A single turn carries every row of the set below to another of its rows. Some are shown first; where does it send the rows asked next?
kapug: [ 23  -7  11 -12  -4 -13  16  -9  20  -6   0 -31  -2   0]
Tufis: [  8 -33  14 -10   9   0   9  -6  34  11 -15   8  -6   6]
fik: [-19   4  17 -23  13  -5  34 -27   8  -5 -24   3  20  12]
pek: [-31  -9  20  -1 -13  -6   1   8  22 -23 -21 -17   5 -22]
nenus: [  4  -1   0 -19  -7   6  27 -15  24  -7 -19  -9 -12  30]
fav: [ 13  -2  20  -9  -2  -1  -6   4  25  -2   0  10  12 -33]
lup: [ -9   3  33   4  -4   1   4  12  -1  10 -28  11  20  -9]
ridu: [-24   4   7 -11  19   7  -1  -1   0 -17 -23 -10  15  19]
Gumu: [-26  23   6 -26   6 -10  -4  -2   2 -10  -3  10  16 -19]
Dig: [ -2 -27  22 -14  11  -6  34 -28   9  -8  -8  -1  -3  13]
tulu: [-25  -2  25  -9   0  -5  14 -18  32  -7  10  -1   8 -33]
fodip: [ 10   1  17 -12  -5 -21   4  -2  15  -5  10 -23   5 -27]
sib: [-20 -23  24   3  -6  -3  13   0  -8  -4 -10  -5 -20  15]
Munu: [-21  15  11 -21  -9 -10  25  -9 -12  10 -14  16  -6  16]
lam: [-26  16  28 -14  -1  -6  27 -18  15  10 -12  13  23 -18]
gipig: [ -4  -4  18  11  -4  23   0   2  34   1  -9 -14  -4   9]
Vupi: [  4   5  17 -13 -13  -1 -10  -2   1 -32 -17  26  -7  -4]
gev: [-20 -20   5 -17  14  -7  -9  -3  40  -6  -1   1   1 -20]
Mek: [-10  26   7 -23  -4 -21  21 -10  -5   5  -8 -18   9   7]
nezeg: [-22 -26   5 -24   3 -17  24 -10  17  -2 -32   3  -7  16]
sito: [  8   6  14 -14 -19   3  -5  -4  17 -36 -27  18  -4  -2]
Zaval: [-10  15  11 -12 -25   4  -1  -8  11 -29 -14  19 -21   8]
Bem: [  2 -20  23  -4  11   7  16 -24  34  -6  13  -5  -2  -7]
Vobo: [ 10 -29  13 -13 -15 -10  16  -5  30 -22 -11 -11 -14 -12]
povuz: [ 10   3  10 -17  -8 -19  30 -12   2   3 -11 -24  -5  17]
teba: [  4  10  16  -9 -30   5   3  -6  18 -26 -25  19 -15   4]
tig: [ -4  26  15 -16  -3 -20   6  -2   2   9   5 -11  15 -19]
loful: [-29  11   2 -22   9  -2  13  -8  25  16 -27  13  12  12]
fogo: [-32  -3  18 -13  -1 -15   4   1  18  19  -8  22   2 -22]
feru: [ -2  16  12 -12 -12   7 -11  -6   4 -26  -9  26 -13   6]

ridu turns into sib
Dig turns into Bem
Now these:
Munu turns into nenus
Mek turns into povuz
Tufis turns into gev
Vupi turns into feru

A single turn carries every row of the set below to another of its rows. Some are shown first; where does it send the rows asked next?
Mola: [ 21 -16 -14  12   0 -11  -7  30   4  24  11 -20  -4  25  -8]
kema: [-26  -4   9  17   3   7 -18  25  -3  -4   6   8  17 -10 -13]
Saso: [ -6  17   2  21  14  -1 -24   4 -16 -11   3   7   2  15   7]
lep: [ 20  -9   2  12   1   6 -11  41  14  -2   5 -12 -18   7 -30]
pov: [  9  -5  -6   9  14 -15 -15  41  16   9  -3 -14  21 -13 -21]
fal: [-18 -20  -2 -15  -5 -21 -14   7 -17 -15   4  12  10   6  15]
fov: [ 13  -1  -9   0  -1  -9 -13  10 -23 -10   1  -5  -7  41  -1]
Bot: [  5 -13  17 -32   5  -8  -5   2   3  10   4   4   0  12   7]
gug: [ -2  -7  -7   4  -5 -12 -11   0  -8 -13   0  30 -23  28  -2]
ker: [ 19   9 -21   4 -15  -3  -9  25 -11  -3  -5   9 -31  -4 -17]
Fom: [  7  -3  -7  -3 -20  -4  -4  38   8  -1   3  39 -23   6   5]
Rov: [  8 -22 -10   8  -5 -38   3  12  -1   1  21  12 -16   3  19]
Ganog: [ -4 -14  26  20   7 -17  -7  40   3  10   3  -8 -21   0  -9]
gal: [-17 -16 -10  31 -16   5   2  12   5   7   6  21   0  18  -1]
Las: [ 16  -9  -7  26  -9 -29   9  49   7  -6  -7   4  10  14  12]
ruzut: [-12  -5  -5   4  12  -1 -16   0  -7  -7 -15  19  24  21   5]
Mafi: [  7 -17  -5  -6   1   3  -6  27  27  14 -25   6  22   5  10]
kef: [-13 -11  14 -12  24  -6 -28  21  10   3  -8  11  12 -10  -5]
bep: [ 20  19 -10   6   0  12  -2  11  -8   7   5  17  12  24   1]
Rul: [ -7 -24  18 -14   1  -9 -26  23  16 -10  -5  -2  22  18   8]
sop: [ 5  3 21 16 22 -5 -8  9 16 -5 -4 24 -3 12 17]
tibuk: [ 21  -9 -15  -8 -18 -19   4  42  21 -14 -17  -2   5  -9  -8]
Kob: [  6  -7  -5   8   0  -9 -14  30   7  -5  -1   7  18 -39  -4]
Geg: [-10 -11  -2   9  -2 -11   3  13 -10  20  -5 -13  21 -19  -1]
durog: [ 16  -6 -32  20 -19 -26   4  19  -2  -9   1   7 -12  17 -14]
Rone: [ 12  -1  25   9  17 -13 -11  40  22 -18   0  -7   8   3 -12]
lavef: [ 30  -5 -20   1   0 -31   9  21   0 -23  -1  -6  -8  11   9]
goru: [ 19   0  -7   0  14  -7 -18  28   6  25  -1   6 -14 -26   1]
zop: [ 22 -12  -7   2  -2 -33  -7  40  18  -2   8  -5 -21  -3 -21]
ruv: [-16 -14 -25  -5 -25   0  -8  14  -5  -6  -4  13 -22  10  -1]

durog turns into gug
Saso turns into Rul
Rov turns into gal
Now these:
fal turns into kema
Las turns into Fom

